Where one turn sends some rows of the set: a few examples, then the rows asked
tov: 2.638  -0.148  -1.210  0.670  -1.411  -2.920  -2.234  -0.803  0.695  -0.497  -0.883  -0.406  1.137  -0.485  -0.640  0.944  0.011  0.843  -0.189  0.338  1.810  0.078  -1.666
salo: 0.171  0.382  1.191  -0.274  -0.657  2.611  -0.077  0.451  1.035  -1.253  1.375  -0.204  -2.148  -2.315  2.431  -1.766  -0.424  0.067  -1.788  0.909  -0.598  1.484  -2.129
Zet: 2.939  0.281  -0.516  1.246  -2.080  -2.225  -1.795  0.372  0.439  0.137  -1.178  0.179  2.430  0.393  -0.402  0.741  -0.546  0.592  -0.701  0.909  2.231  -0.791  -0.279
munik: -0.626  -1.003  -2.344  1.713  0.206  0.690  -1.756  -3.795  -0.082  2.145  -2.312  0.534  2.106  -1.651  1.192  -2.552  -0.676  0.515  1.234  0.214  1.412  -2.908  2.107
tur: -1.176  -1.340  -2.710  1.808  0.694  0.023  -1.736  -4.337  -0.053  1.786  -2.130  0.289  1.370  -1.845  0.974  -2.406  -0.411  0.779  1.656  -0.072  0.912  -2.282  1.709
dilen: 0.299  -1.231  -1.229  1.480  -0.578  -4.354  -1.981  -1.069  1.332  -1.678  -0.833  -0.180  0.381  -0.948  -0.439  -0.849  0.268  -0.969  1.002  1.497  0.592  0.259  -0.024
tuno: -1.473  0.256  1.498  2.096  -0.727  2.321  0.632  1.683  0.466  -1.764  0.711  0.180  -1.634  -0.716  1.163  -1.382  -1.633  -0.092  -2.033  0.921  -2.573  1.220  1.182
rinen: -0.902  -1.076  -0.724  1.251  0.470  0.901  -0.846  -3.939  -0.840  2.965  -2.409  0.540  0.945  -0.030  0.751  -0.533  -1.802  2.600  0.908  -1.362  0.859  -1.831  1.424
dibod: 1.840  -0.025  -0.300  1.018  -2.082  -2.126  -2.346  0.429  1.330  -0.495  -1.594  0.485  2.542  -0.658  -0.005  -1.361  -0.248  -1.617  -0.471  2.439  1.995  -1.259  0.729
fel: -1.082  0.245  2.363  1.605  -0.361  2.206  1.371  1.775  0.394  -1.045  1.194  0.806  -1.552  -0.145  2.510  -1.482  -1.297  -0.601  -1.537  1.481  -1.269  0.670  0.571
nud: 1.569  -0.715  -0.957  1.951  -0.804  -3.964  -1.269  -0.719  0.187  -0.998  -0.617  -0.383  0.494  0.368  -0.626  1.381  -0.250  0.902  0.653  0.229  0.979  0.407  -0.341
Logag: 0.453  -0.903  -0.231  2.281  -1.124  -3.646  -1.379  0.252  0.928  -1.348  -1.358  0.466  1.611  0.323  -0.135  -1.022  -0.381  -1.656  0.537  2.175  0.937  -0.653  1.840
guzi: -0.819  -1.042  -0.934  0.980  0.360  0.736  -0.975  -4.386  -0.745  2.923  -2.410  0.346  0.548  -0.464  0.726  -0.469  -1.426  2.777  0.977  -1.566  0.696  -1.704  0.960
sim: 0.816  1.024  -0.914  0.875  -1.034  4.335  0.887  -1.950  -1.191  0.096  2.429  0.332  0.191  -2.613  2.137  -2.083  -1.369  -0.210  -2.417  -0.378  -0.975  -1.178  0.895
vakog: -0.870  -0.023  -1.021  2.021  0.142  2.528  1.794  -2.599  -1.546  -0.864  2.756  0.136  -1.204  -1.947  1.947  -1.712  -1.173  -0.213  -1.111  -0.874  -2.350  -0.482  1.504
para: -0.350  0.621  -0.445  2.065  -0.652  3.585  1.815  -1.699  -1.532  -0.104  2.262  0.536  0.219  -1.342  2.230  -1.972  -1.719  -0.486  -1.811  -0.218  -1.686  -1.300  2.244
devor: -1.231  -1.065  -2.467  2.073  0.343  0.155  -1.453  -3.999  -0.198  2.102  -2.316  0.603  1.588  -1.331  0.988  -2.403  -0.791  0.524  1.577  0.226  1.153  -2.593  2.320
gisal: -0.074  0.956  1.457  0.944  -1.683  3.601  -0.201  1.943  0.854  -0.986  0.426  0.404  -0.664  -1.397  1.249  -1.786  -1.636  -0.049  -2.877  1.181  -1.524  0.677  0.326
vigik: 0.091  0.245  -1.737  0.792  -0.301  3.272  0.869  -3.066  -1.086  -0.577  2.884  -0.239  -1.023  -2.760  2.015  -1.797  -0.712  0.105  -1.750  -0.912  -1.598  -0.244  -0.018
mika: 1.561  -0.327  -0.176  2.262  -1.222  -3.350  -0.893  0.399  -0.031  -0.484  -1.112  0.207  1.724  1.329  -0.493  1.132  -0.834  0.372  0.282  0.796  1.355  -0.571  0.915
faf: -0.316  -0.794  -0.637  0.652  0.006  1.290  -1.063  -3.914  -0.723  3.155  -2.588  0.615  1.138  -0.495  0.788  -0.532  -1.644  2.735  0.709  -1.353  1.152  -2.059  1.361
Lutek: -0.589  -0.992  -2.733  1.365  0.363  0.379  -2.024  -4.214  -0.024  2.161  -2.196  0.482  1.434  -2.039  1.089  -2.509  -0.416  0.852  1.210  0.020  1.300  -2.443  1.385
kime: 0.185  0.507  0.496  0.229  -1.465  3.329  -0.787  0.765  1.123  -1.256  0.836  -0.380  -1.731  -2.692  1.200  -1.683  -0.856  0.290  -2.486  0.606  -1.750  1.573  -1.175
darat: -1.302  -0.112  0.557  1.257  -0.510  1.939  0.029  0.458  0.833  -2.050  1.136  -0.360  -2.570  -1.945  1.135  -1.301  -0.945  0.496  -1.682  0.329  -2.592  1.984  -0.570
mik: -1.276  -0.408  1.426  1.071  0.336  1.013  0.874  0.330  0.452  -1.607  1.593  -0.160  -2.828  -1.354  2.453  -1.279  -0.749  0.096  -0.914  0.791  -1.657  1.855  -0.926
nudi: 1.929  -0.475  -1.406  0.142  -1.457  -2.771  -3.123  -0.900  1.662  -1.007  -1.008  -0.140  1.336  -1.893  -0.154  -1.273  0.492  -1.014  0.111  1.636  1.886  -0.217  -0.990
Sul: -0.280  -0.819  -1.065  0.578  0.181  1.199  -1.175  -4.314  -0.843  2.837  -2.377  0.494  0.902  -0.694  0.693  -0.556  -1.382  2.953  0.741  -1.412  1.028  -1.801  0.848
susu: 0.482  1.085  1.962  0.309  -1.306  3.457  0.287  1.626  0.649  -0.390  1.046  0.536  -0.969  -1.276  2.593  -1.902  -1.171  -0.407  -2.358  1.675  -0.207  0.403  -0.582

darat moves to -> kime
Zet moves to -> mika
Now find these:
fel moves to -> mik
devor moves to -> tur
guzi moves to -> Sul
Logag moves to -> dilen
para moves to -> vakog

Where one turn sends some rows of the set: a few examples, then the rows asked
Tapom: -0.942  2.973  -0.724  -0.151  -0.535  -0.354  -1.181  -0.334  0.552  -0.994  -0.986  0.252  1.756  3.117  -1.045  1.106  0.997  2.147  -2.222  -0.357  0.955  1.047  -3.507  -1.932  2.975  -0.238  1.237
Vobat: -1.209  -0.600  -1.606  0.808  -1.068  -0.846  -2.096  -0.466  -2.592  2.872  1.588  0.000  -1.167  -0.491  2.022  -0.392  2.556  1.249  1.618  0.473  0.132  0.328  -2.746  -0.729  2.340  -0.824  -1.360
Fif: 0.200  -1.522  0.883  -2.250  -0.691  -0.981  -1.965  0.465  1.239  0.522  -2.848  -0.752  1.979  -2.166  1.443  -1.426  1.011  0.304  0.718  -0.048  -0.834  -0.659  -0.971  0.610  1.352  1.483  -2.431
Sato: 0.298  1.793  0.027  -0.358  0.650  -0.328  -1.255  1.516  0.237  -2.336  -1.292  -0.903  1.844  -0.350  -2.455  0.545  1.782  0.998  -1.851  -1.505  2.884  -0.077  -3.183  -1.883  0.708  1.681  1.110
tol: 1.068  -2.696  0.512  0.277  0.066  1.545  -2.315  1.343  -1.628  -3.773  0.189  0.485  -1.155  -0.504  0.456  0.832  0.600  -1.267  1.202  2.256  0.350  -0.519  -1.931  -1.341  -0.085  -1.227  -1.208
Sapef: 0.350  2.326  0.624  -0.956  -0.751  0.353  0.563  -0.729  2.343  -0.933  -1.535  -0.884  2.070  2.644  0.036  0.011  -0.928  1.203  -0.900  -1.625  0.843  0.306  -3.653  -2.008  2.007  0.447  1.539
Bofo: -0.592  -1.745  -1.676  1.121  1.064  1.581  -0.170  0.500  -0.107  1.505  -2.097  1.415  1.959  -0.608  -0.572  -1.649  2.510  1.598  -0.031  1.343  1.921  1.682  -3.890  -1.562  1.755  -1.982  -1.698
zime: -1.058  0.435  1.844  0.920  -1.822  -1.130  -0.197  -1.665  1.013  0.116  -0.640  -0.699  -0.168  2.543  1.772  1.189  0.313  -0.507  -0.809  2.862  -0.828  -1.521  1.606  -0.527  1.799  -0.294  0.887
repe: 0.377  -2.717  -0.241  0.069  -0.300  1.498  -1.646  1.157  -2.111  -3.644  0.024  -0.854  -1.459  -1.046  0.684  1.992  1.432  -0.574  0.866  2.711  0.374  0.380  -1.382  -1.033  -0.671  -1.604  -0.860
mogi: -0.034  0.588  -2.319  1.260  2.140  2.552  2.670  1.008  0.520  -2.074  -1.638  0.207  0.348  1.036  -0.930  -1.319  1.830  1.446  -0.599  0.268  2.672  1.010  -1.976  -3.076  1.008  -0.816  -0.426
darad: 0.421  -0.969  1.610  -1.360  -0.706  -1.107  -1.818  1.159  2.330  0.128  -3.576  -0.967  0.842  -1.966  1.030  -0.902  1.630  0.675  1.053  0.717  -0.185  0.226  -1.970  1.159  1.580  0.988  -2.924
Bipe: 0.636  0.917  -0.215  1.609  0.965  -1.248  0.111  -0.081  -0.402  -0.089  0.902  -1.532  -1.343  -2.139  1.773  -1.120  1.367  -1.081  0.396  -1.350  1.633  -1.456  0.911  -0.659  -1.483  1.489  1.045
vebe: -0.899  1.402  -1.991  0.173  -0.880  1.213  -0.436  -0.874  0.051  0.780  2.122  1.692  -1.093  -1.435  -1.673  0.142  1.475  1.297  -2.381  0.526  2.792  -0.681  -0.312  0.360  -0.233  -0.222  2.244
Dat: 0.746  -2.837  -0.099  -0.247  0.211  1.411  -1.338  0.362  -2.339  -3.275  -0.429  -0.351  -2.156  -0.283  0.061  1.445  1.029  -1.384  1.596  2.005  -0.092  -0.179  -0.248  -1.346  -0.126  -1.631  0.081
lefa: 0.512  -0.891  0.822  -1.599  -0.563  -1.180  -2.136  1.009  1.714  0.154  -3.107  -0.137  1.266  -2.432  1.666  -0.926  3.068  0.195  1.889  0.666  -0.314  -1.166  -2.248  0.262  1.437  1.164  -2.331
gelem: -0.831  0.267  1.243  0.698  -2.100  -0.968  -0.699  -1.486  0.125  -0.645  -1.479  0.001  0.027  3.064  2.279  0.288  0.170  -1.245  -1.259  1.899  -1.919  -1.449  0.736  0.221  1.877  -0.470  0.825
mal: -0.494  -0.628  -2.114  1.002  -0.459  -1.194  -2.418  -2.020  -1.726  2.621  0.895  -0.370  -2.230  -0.648  0.916  -0.417  2.915  1.585  1.979  1.024  0.171  -0.911  -2.053  -0.507  1.826  -1.518  -1.156
nub: -0.862  2.778  -2.529  0.350  -0.794  2.027  -0.036  0.279  -0.243  1.113  0.168  2.025  -1.020  -0.047  -2.215  -0.610  0.727  3.015  -1.477  -0.520  2.814  0.273  -0.821  0.285  1.308  -0.064  0.327
damif: 1.082  1.995  -0.142  2.291  -0.030  -0.991  -0.031  -0.531  0.598  -0.262  0.081  -2.277  -1.636  -1.681  1.507  -0.238  0.658  -0.732  0.278  -0.359  2.181  -2.308  0.643  -0.144  -1.354  1.052  0.642
Raro: -0.397  0.128  0.974  1.116  -0.984  -1.009  -1.364  -1.942  1.670  -0.463  0.468  0.391  0.051  2.893  1.827  0.549  0.676  -0.754  -0.738  2.730  -1.687  -1.478  1.127  -0.467  2.145  -1.065  0.624
noto: -1.495  -0.512  -2.130  0.534  1.284  0.639  0.445  0.039  1.069  0.563  -2.674  0.291  3.170  0.688  -1.359  -1.133  3.048  2.236  -1.614  1.821  1.775  -0.370  -1.688  -1.987  2.203  -1.047  -1.583
didi: 1.194  1.538  -0.129  2.225  -0.494  -1.369  -0.090  -0.242  0.002  -0.120  -0.284  -1.631  -1.971  -1.812  1.566  -1.505  1.269  -1.201  -0.188  -1.320  1.409  -2.449  -0.175  0.558  -0.935  1.881  0.235
sol: 1.335  1.836  0.379  -0.685  -0.356  1.183  0.753  -0.411  0.959  -1.931  -1.019  0.720  -2.940  1.498  3.291  -2.117  -0.913  0.894  1.869  -0.749  -0.939  0.901  -2.410  -1.028  1.350  -0.312  -1.276
bet: -1.358  -0.422  -1.324  1.009  -0.997  -1.079  -1.948  -0.912  -2.103  1.855  1.307  -0.188  -2.205  -0.825  1.326  0.000  2.921  2.637  1.589  2.002  0.429  -0.099  -3.214  -0.840  1.304  -1.581  -1.483
kelom: 0.943  1.458  0.875  -1.107  -0.359  -0.534  0.017  0.051  2.268  -0.635  -2.025  -1.639  2.854  -0.034  -1.217  -0.202  0.115  0.999  -0.822  -2.133  1.789  -0.774  -3.354  -1.623  1.285  1.865  1.108
fori: 0.683  1.895  -0.010  -1.000  -0.399  1.273  0.679  0.451  0.277  -1.899  -1.717  0.958  -1.985  1.451  4.164  -0.839  0.734  0.313  2.583  -0.572  -1.035  1.989  -2.460  -1.126  1.401  -0.641  -0.568
vopul: 0.306  -1.764  -1.104  1.432  1.594  3.218  1.003  1.281  -0.255  -1.071  -1.967  1.536  0.699  0.010  -0.521  -1.209  1.445  0.619  0.193  1.244  1.819  2.391  -3.460  -2.135  0.984  -2.131  -1.116
Zil: 0.405  2.154  0.846  -0.650  -0.303  0.642  0.328  0.339  0.564  -1.447  -2.540  0.365  -2.310  1.156  3.620  -1.386  -0.710  1.305  2.069  -0.579  -0.466  2.268  -2.565  -0.566  0.640  -0.925  -1.206
gope: -0.896  0.224  -0.497  -0.876  -0.989  2.473  -0.945  1.151  0.056  -1.300  -1.629  2.779  0.952  0.174  -3.425  0.485  0.312  1.480  -2.277  1.525  2.086  -0.521  0.456  0.058  0.878  -0.254  0.436
Fazo: -1.306  0.219  -0.685  -0.626  -1.112  1.648  -0.768  -0.764  0.418  -0.820  1.354  2.354  -0.159  0.085  -1.931  1.024  0.744  0.598  -2.812  2.129  1.701  -0.832  0.363  0.005  0.237  -1.216  2.613

Fazo moves to -> Bofo
lefa moves to -> gelem
Zil moves to -> damif
Now find these:
nub moves to -> mogi
Bipe moves to -> tol

